The rows of T fall into 3 groups, which share some directions, and each row is roughly a mix of its group's hidden directions.
T:
-92  65  74  -205  15  432  254  184  -65  -167
-429  213  -151  93  -170  202  42  -195  -43  82
114  -76  66  -74  250  32  -100  15  473  228
-260  -60  379  -114  83  -284  216  -129  1  16
-325  105  -155  -39  -149  -82  278  -7  -357  49
-36  -91  -182  96  55  249  -27  -269  -434  8
395  216  -139  -131  74  101  155  -71  -208  228
-298  114  -123  -198  -82  163  142  -27  -402  80
-42  19  98  123  20  -478  -142  -75  269  157
-97  -27  327  5  28  212  203  -312  29  -276
-157  147  -414  0  -82  127  23  -61  -339  136
137  -61  -33  125  -66  -414  -205  14  247  246
344  154  -157  -170  76  151  134  -136  -119  322
-36  -190  163  254  51  55  73  -447  -121  -157
-207  165  -306  -29  -155  43  121  16  -413  49
-18  -271  -1  -122  -184  116  -244  -145  178  360
248  100  35  -56  48  -118  -199  248  431  3
-88  -199  51  -112  -329  1  -49  -296  214  268
-273  -142  57  220  123  -60  -133  171  122  -390
-287  76  331  -202  -218  156  75  -60  238  -41
200  -150  486  118  -48  -68  -34  207  118  26
220  103  -289  -20  -2  276  -250  276  -146  -10
236  -236  324  -5  207  -34  4  127  311  73
-363  119  -12  -116  -225  -22  281  32  -296  8
125  -121  -252  252  54  -143  162  58  -404  70
-317  -234  333  72  112  -157  12  -30  257  46
-207  69  -279  -33  60  6  85  -166  -462  7
-114  276  33  173  207  -163  178  238  -160  -274
-94  181  164  -65  -72  212  107  -360  -161  -298
-342  139  -235  21  -212  300  -5  -211  -32  78
-18  4  340  -215  -36  288  -214  -136  1  -261
21  144  172  -146  -134  -159  10  327  395  11
-443  -118  -155  -117  164  259  16  -175  32  -72
-110  -13  -231  20  89  297  -123  -359  -268  31
-125  -59  -102  -149  174  342  70  -98  -318  -253
57  204  88  284  93  -186  223  136  -77  -357
367  -105  256  -135  123  -123  74  297  127  -94
-35  -191  -91  -80  113  450  138  -17  -243  -179
-98  209  -47  92  234  -74  212  107  -132  -425
-162  -23  -204  137  -5  -203  245  -74  -429  -10
-491  47  174  -207  138  -143  113  38  -50  -73
189  162  -153  -238  -75  45  163  -236  -163  347
-279  15  -114  -41  -208  109  42  -173  303  327
376  -203  -152  216  207  -58  -27  119  -245  72
-426  32  -206  -55  261  122  56  132  -216  -7
197  -303  260  240  -52  -72  -227  85  203  121
-385  -122  139  141  -43  -27  -114  193  215  -278
-306  1  319  -149  -161  210  26  -243  23  -176
34  -2  -224  -31  -202  394  94  304  -42  165
-200  130  195  -138  -16  -168  -28  -89  468  -94
347  -310  188  -68  237  -169  -4  125  109  -101
-245  -135  129  195  -30  14  -225  304  158  -276
-242  224  -273  -114  -160  224  -78  -154  -277  -21
415  50  51  -176  -138  92  112  -157  -75  316
513  -186  94  -117  -135  73  -32  106  144  -44
-445  -144  -60  -70  126  53  17  -137  194  -276
-166  41  -277  -132  207  182  -1  173  -379  -73
-292  0  -182  -15  120  -49  164  -275  -374  17
131  -150  249  156  93  -70  37  -397  -142  -244
-99  18  -369  72  125  147  -80  -323  -269  80
-419  -206  163  66  57  -39  -129  116  203  -232
-155  -17  -148  -33  -125  514  182  111  -71  28
372  60  -243  70  -189  274  -191  154  -31  22
-455  295  -219  -54  62  -30  -42  35  -146  64
-168  143  73  85  302  -26  140  224  -58  -390
199  189  -174  -299  -229  37  -151  256  176  103
-110  -43  -209  -54  138  326  -42  -250  -325  149
-91  350  -112  -74  115  -42  252  90  -260  -274
111  7  -433  91  153  97  -28  53  -65  360
11  -239  413  121  -80  -136  -154  123  169  209
361  -203  202  -115  245  -206  -9  165  26  -149
-30  -284  219  300  -48  -63  -148  76  283  -212
184  -132  -5  123  -7  -422  -238  -136  193  148
-287  173  119  -325  -52  242  -93  -117  247  44
-384  -151  314  -3  40  -278  -105  111  10  90
194  169  -166  -152  26  -115  117  -198  -282  339
-327  151  -386  -142  -42  113  95  -178  -4  -155
88  80  -291  58  -173  59  120  339  -228  247
-229  -224  338  -68  205  -248  113  -159  56  -107
-244  153  140  -125  -190  161  -117  -200  370  -84
303  279  -198  -83  -160  152  152  -76  -96  276
338  -188  82  165  -264  -58  -94  -247  211  86
-28  67  65  -129  -5  216  9  -389  -216  -328
-262  43  169  -68  -156  236  -34  -242  365  39
263  -134  296  -138  248  -219  53  178  123  -160
-367  356  -102  -212  83  74  53  146  -141  -74
296  274  -273  38  -103  -13  80  -69  -197  282
169  169  121  -89  -119  -382  -150  58  323  95
-246  230  113  -260  -80  110  -180  -171  289  -144
-147  29  -2  -199  81  438  209  108  -159  -193
289  191  -344  126  -95  193  7  72  -87  -255

Here is one row of each group, with its name. Which group are the others in?
23  -90  109  225  22  -441  -111  -72  243  189
(12)
-184  15  -181  173  -206  -84  238  -55  -414  -25
(32)
-150  233  -358  -237  78  168  174  -136  -130  -132
(37)

267  210  -180  239  137  183  62  225  -8  -258
(37)
-110  273  -278  -143  -7  -215  -182  282  -25  185
(12)
242  104  -37  -187  101  83  160  -176  -54  442
(37)
-333  161  -21  -190  -122  303  -56  -210  193  120
(32)
-87  85  -88  134  -117  391  189  6  -366  -42
(12)
27  82  240  48  207  -507  -63  -33  53  -59
(12)
-286  -8  278  17  59  -360  203  -145  23  151
(37)
-16  255  189  46  229  -147  308  150  -158  -243
(37)
136  -176  339  8  -103  194  221  -8  336  -60
(12)
